Two rows play each game, the first against the second. How much does the first row win by? 10 is about a draw, 20 a big win and 0 a big loss. Wins can go round in a circle: one row can beat a second, the second a third and the third the first. Each row has two weighted sums of its numbers, A and B, taken from their middle values. A row wins by its A times the other's B, less its B times the other's A.
[-1.21 -0.23 -1.11 1.72 0.00 -0.70 0.69 -1.37 -0.18 0.75]
[1.48 1.08 -0.82 1.28 -1.05 -0.57 0.68 1.40 0.12 -0.56] ~ 13
[0.28 -0.79 -0.78 1.29 -0.09 0.04 -1.46 -0.99 -0.87 -0.22]
[1.60 -0.27 1.33 -0.44 -0.18 -1.14 0.72 -1.06 -0.71 0.61] ~ 13
[0.68 -0.69 0.99 0.44 0.67 -0.36 -1.95 -0.32 0.44 -0.17]
[1.52 1.03 -0.70 1.24 -1.10 -0.51 0.84 1.48 0.12 -0.48] ~ 11
[1.63 -0.21 0.41 0.03 0.35 -1.41 -0.58 0.15 0.29 0.07]
[-0.09 0.96 -0.76 0.81 1.23 1.15 0.23 -0.68 0.82 -0.86] ~ 16
[1.52 0.94 -0.55 1.15 -1.16 -0.45 0.95 1.54 0.05 -0.38]
[1.39 1.11 -0.85 1.28 -0.98 -0.49 0.65 1.44 0.23 -0.56] ~ 10
[-0.98 0.89 -0.87 -1.43 -1.30 -0.97 -0.48 0.11 1.12 0.32]
[-0.10 1.00 -0.72 0.79 1.26 1.17 0.19 -0.67 0.77 -0.84] ~ 9
[-0.36 -0.30 0.70 -0.40 1.96 -0.17 -0.04 0.74 -1.15 0.88]
[0.55 -1.85 0.61 -0.66 0.92 0.73 1.59 -0.52 1.56 0.29] ~ 10
[-0.94 0.96 -0.94 -1.54 -1.25 -1.02 -0.23 0.16 1.14 0.32]
[0.26 -1.64 -1.58 -1.32 0.68 -0.25 0.07 0.02 -1.57 -0.67] ~ 9
[0.70 -1.86 0.77 -0.69 0.88 0.84 1.48 -0.56 1.53 0.21]
[-0.05 0.07 -0.82 -0.35 -0.02 -0.34 0.08 0.20 -0.13 0.30] ~ 10
[-1.45 -0.42 1.53 0.78 -1.22 -0.39 0.18 -0.34 -0.71 -1.20]
[0.70 -1.86 0.78 -0.72 0.85 0.82 1.49 -0.60 1.54 0.15] ~ 10
[-1.27 1.00 0.59 0.07 -0.21 -1.00 -0.74 0.01 -0.07 1.05]
[0.09 -1.62 -1.54 -1.24 0.71 -0.20 0.03 0.15 -1.68 -0.66] ~ 10
[-0.94 0.88 -0.79 -1.41 -0.53 -0.13 0.30 0.43 0.75 -0.08]
[-0.08 0.77 0.61 0.46 2.35 0.82 -0.12 1.61 -0.78 0.60] ~ 12
[-1.21 -1.88 0.03 0.44 -1.36 1.56 0.22 1.60 0.16 0.36]
[-0.26 -0.59 0.66 -0.64 1.61 -0.32 0.06 0.52 -1.08 0.97] ~ 9
[1.74 -0.26 0.57 -0.06 0.29 -1.37 -0.52 0.01 0.18 -0.08]
[-0.07 1.02 -0.89 0.69 1.14 1.10 0.58 -0.60 0.79 -0.84] ~ 15
[-0.15 0.86 0.50 0.52 2.22 0.80 -0.02 1.68 -0.86 0.62]
[0.30 -1.63 -1.75 -0.82 0.96 -0.35 -0.11 0.41 -1.59 -0.58] ~ 12
[0.16 -1.43 -1.49 -1.29 0.54 -0.14 0.16 -0.22 -1.42 -0.74]
[0.46 0.48 0.79 0.51 -0.66 0.69 0.01 -0.06 0.41 1.37] ~ 11
[-0.84 -0.91 1.33 0.65 -1.14 0.48 0.24 -0.87 -0.38 -1.02]
[-0.30 -0.85 -0.87 -1.22 0.53 -0.37 -1.32 0.74 1.02 -1.04] ~ 6
[-0.31 1.71 2.21 -0.44 -0.05 1.09 -0.44 -0.06 0.13 -0.05]
[-0.98 1.03 -0.99 -1.59 -1.25 -0.98 -0.03 0.21 1.20 0.32] ~ 9
[-0.18 1.58 2.12 -0.14 -0.35 1.06 -0.38 -0.42 0.31 0.04]
[1.57 -0.07 1.18 -0.77 -0.35 -1.27 1.00 -0.99 -0.52 0.48] ~ 11
[1.50 1.06 -0.88 1.28 -0.99 -0.56 0.73 1.38 0.23 -0.57]
[-0.92 -1.54 0.01 -0.05 -1.65 1.28 0.61 1.24 0.39 0.17] ~ 14
[-1.41 -0.44 1.53 0.82 -1.20 -0.41 0.14 -0.31 -0.69 -1.16]
[-1.18 -1.96 0.03 0.40 -1.31 1.54 0.23 1.61 0.12 0.45] ~ 9
[-0.10 0.94 -0.74 0.81 1.26 1.19 0.20 -0.67 0.86 -0.87]
[1.22 0.58 0.55 -0.82 -0.27 -0.18 -0.52 -1.04 0.58 -0.16] ~ 12
[-1.20 -0.20 -1.10 1.69 0.00 -0.69 0.66 -1.35 -0.19 0.77]
[1.71 0.17 1.81 -0.55 -0.12 -0.40 -0.01 -0.56 -0.65 -1.08] ~ 10
[-1.17 -1.93 0.05 0.31 -1.29 1.56 0.23 1.59 0.11 0.45]
[-0.24 0.84 0.62 0.53 2.29 0.82 -0.11 1.73 -0.85 0.59] ~ 3
[1.57 -0.05 1.08 -0.63 -0.42 -1.33 1.18 -0.82 -0.81 0.64]
[0.03 0.10 0.79 -0.29 1.02 -0.20 -1.26 -0.44 0.32 -0.82] ~ 13
[1.09 0.06 0.14 -0.43 -1.29 -0.02 1.63 1.66 -0.91 0.56]
[0.70 -1.87 0.79 -0.70 0.83 0.84 1.51 -0.58 1.53 0.16] ~ 10
[-0.70 0.27 -0.02 -0.26 2.18 -1.84 0.91 -0.04 0.46 -0.21]
[0.94 0.40 -0.89 1.18 -0.55 0.97 -0.92 -0.95 -0.15 0.80] ~ 8
[1.84 -0.24 0.78 -0.16 0.18 -1.38 -0.47 -0.11 0.05 -0.25]
[-0.07 1.00 -0.95 0.49 1.08 1.07 0.82 -0.55 0.71 -0.84] ~ 14
[-1.48 -0.44 1.56 0.79 -1.21 -0.34 0.20 -0.27 -0.72 -1.24]
[-0.12 -1.48 0.01 -0.48 0.94 0.04 2.08 0.06 1.17 0.68] ~ 10
[1.51 1.04 -0.85 1.29 -0.98 -0.57 0.71 1.40 0.21 -0.57]
[-1.46 -0.41 1.51 0.80 -1.20 -0.40 0.17 -0.34 -0.69 -1.18] ~ 12
[1.75 -0.28 0.57 -0.04 0.35 -1.41 -0.52 0.06 0.16 -0.05]
[0.25 -1.63 -1.56 -1.28 0.66 -0.23 0.06 0.02 -1.58 -0.65] ~ 10
[1.21 0.39 0.82 -0.74 -0.02 -1.43 1.59 -0.03 -0.45 0.49]
[-1.44 -0.41 1.52 0.82 -1.21 -0.43 0.15 -0.30 -0.71 -1.15] ~ 8
[1.46 1.04 -0.83 1.30 -0.95 -0.47 0.70 1.46 0.28 -0.56]
[0.68 -1.45 0.55 0.47 0.23 -0.83 -2.53 0.48 0.58 0.22] ~ 7
[1.60 -0.06 1.16 -0.61 -0.36 -1.34 1.10 -0.92 -0.68 0.64]
[-0.99 0.94 -0.90 -1.57 -1.27 -0.98 -0.26 0.12 1.23 0.27] ~ 8
[0.24 -1.63 -1.59 -1.25 0.64 -0.25 0.07 0.07 -1.60 -0.65]
[0.88 0.41 -0.88 1.07 -0.73 0.96 -0.93 -0.93 -0.21 0.58] ~ 10
[-1.26 -0.19 -1.11 1.57 -0.20 -0.67 0.63 -1.31 -0.32 0.52]
[0.85 -1.48 0.38 0.24 0.12 -0.70 -2.59 0.17 0.54 0.21] ~ 12
[-0.09 0.96 -0.76 0.83 1.25 1.17 0.22 -0.67 0.83 -0.85]
[-1.20 -0.23 -1.11 1.73 0.00 -0.70 0.68 -1.37 -0.19 0.74] ~ 11
[1.60 -0.22 0.31 0.07 0.35 -1.45 -0.59 0.20 0.35 0.15]
[-1.01 0.98 -0.91 -1.65 -1.22 -0.95 -0.20 0.11 1.24 0.22] ~ 5
[-1.45 -0.42 1.54 0.79 -1.19 -0.42 0.18 -0.34 -0.71 -1.19]
[0.92 0.41 -0.83 1.16 -0.63 0.95 -0.92 -0.96 -0.22 0.79] ~ 10
[1.71 -0.24 0.58 -0.06 0.24 -1.43 -0.53 0.08 0.12 -0.11]
[-0.81 0.89 0.35 -1.29 0.92 -0.11 -0.47 -0.64 0.38 -1.58] ~ 13
[-1.29 -0.25 -1.06 1.77 0.02 -0.62 0.68 -1.26 -0.20 0.72]
[-0.11 -1.51 0.02 -0.52 1.04 0.07 2.04 0.02 1.33 0.59] ~ 12
[-1.50 -0.38 1.55 0.77 -1.16 -0.37 0.15 -0.33 -0.75 -1.21]
[-1.83 -0.45 0.21 1.32 -0.57 -0.79 0.28 0.33 -1.20 0.97] ~ 12
[0.91 -1.19 0.93 0.70 0.48 -0.51 -2.37 -0.10 0.57 0.11]
[-0.29 1.72 2.21 -0.42 -0.04 1.09 -0.49 -0.07 0.12 -0.02] ~ 11
[0.91 -1.69 0.47 0.49 0.23 -0.68 -2.67 0.42 0.75 0.13]
[-0.05 0.96 -0.80 0.78 1.13 1.14 0.27 -0.72 0.79 -0.92] ~ 13
[-0.53 -0.98 1.11 0.49 -1.14 0.82 0.37 -1.11 -0.28 -0.64]
[-0.34 1.60 2.16 -0.10 -0.36 1.12 -0.44 -0.26 0.16 0.01] ~ 9
[-0.97 0.96 -0.90 -1.57 -1.30 -0.99 -0.27 0.10 1.22 0.25]
[1.79 -0.34 0.49 -0.07 0.25 -1.49 -0.63 0.13 0.07 -0.06] ~ 14
[0.06 0.11 0.79 -0.27 0.94 -0.19 -1.27 -0.46 0.36 -0.81]
[1.76 -0.28 0.55 -0.06 0.24 -1.40 -0.52 0.01 0.16 -0.10] ~ 8
[-0.45 0.26 -0.06 -0.35 2.16 -1.81 0.97 -0.13 0.49 -0.22]
[-1.15 -1.96 -0.03 0.34 -1.28 1.61 0.21 1.61 0.34 0.53] ~ 13
[-1.26 -0.20 -1.16 1.76 0.02 -0.69 0.65 -1.36 0.02 0.84]
[-0.29 0.24 0.50 0.35 2.41 0.49 -0.11 1.40 -0.61 0.84] ~ 19
[0.79 -1.52 0.46 0.35 0.21 -0.68 -2.49 0.26 0.70 0.12]
[-0.29 1.66 2.25 -0.40 0.06 1.07 -0.47 0.00 0.07 0.01] ~ 11
[0.74 -1.88 0.77 -0.74 0.79 0.76 1.45 -0.52 1.46 0.19]
[0.02 0.74 -0.90 -2.29 -0.17 1.00 -0.62 -0.43 -1.10 0.19] ~ 11
[-0.90 -1.54 0.00 -0.17 -1.63 1.29 0.47 1.20 0.32 0.25]
[0.95 -1.39 1.25 -0.75 0.28 0.72 1.47 -0.39 1.18 -0.05] ~ 10
[-1.17 -1.97 0.04 0.41 -1.28 1.53 0.19 1.63 0.11 0.48]
[-1.14 -1.95 0.02 0.35 -1.29 1.54 0.19 1.62 0.09 0.48] ~ 10
[-0.06 0.92 -0.77 0.82 1.27 1.17 0.16 -0.67 0.84 -0.86]
[-0.27 -0.13 -0.45 -1.65 0.37 0.25 1.72 1.49 -1.14 0.92] ~ 5
[0.86 1.05 -0.60 0.65 -0.90 1.39 -0.41 -0.85 0.05 0.87]
[-0.11 0.82 0.58 0.47 2.26 0.82 -0.07 1.57 -0.75 0.55] ~ 7
[0.29 1.21 1.06 0.08 1.55 1.10 -0.11 1.66 -1.02 0.17]
[1.50 1.09 -0.89 1.25 -1.00 -0.54 0.68 1.35 0.22 -0.59] ~ 13
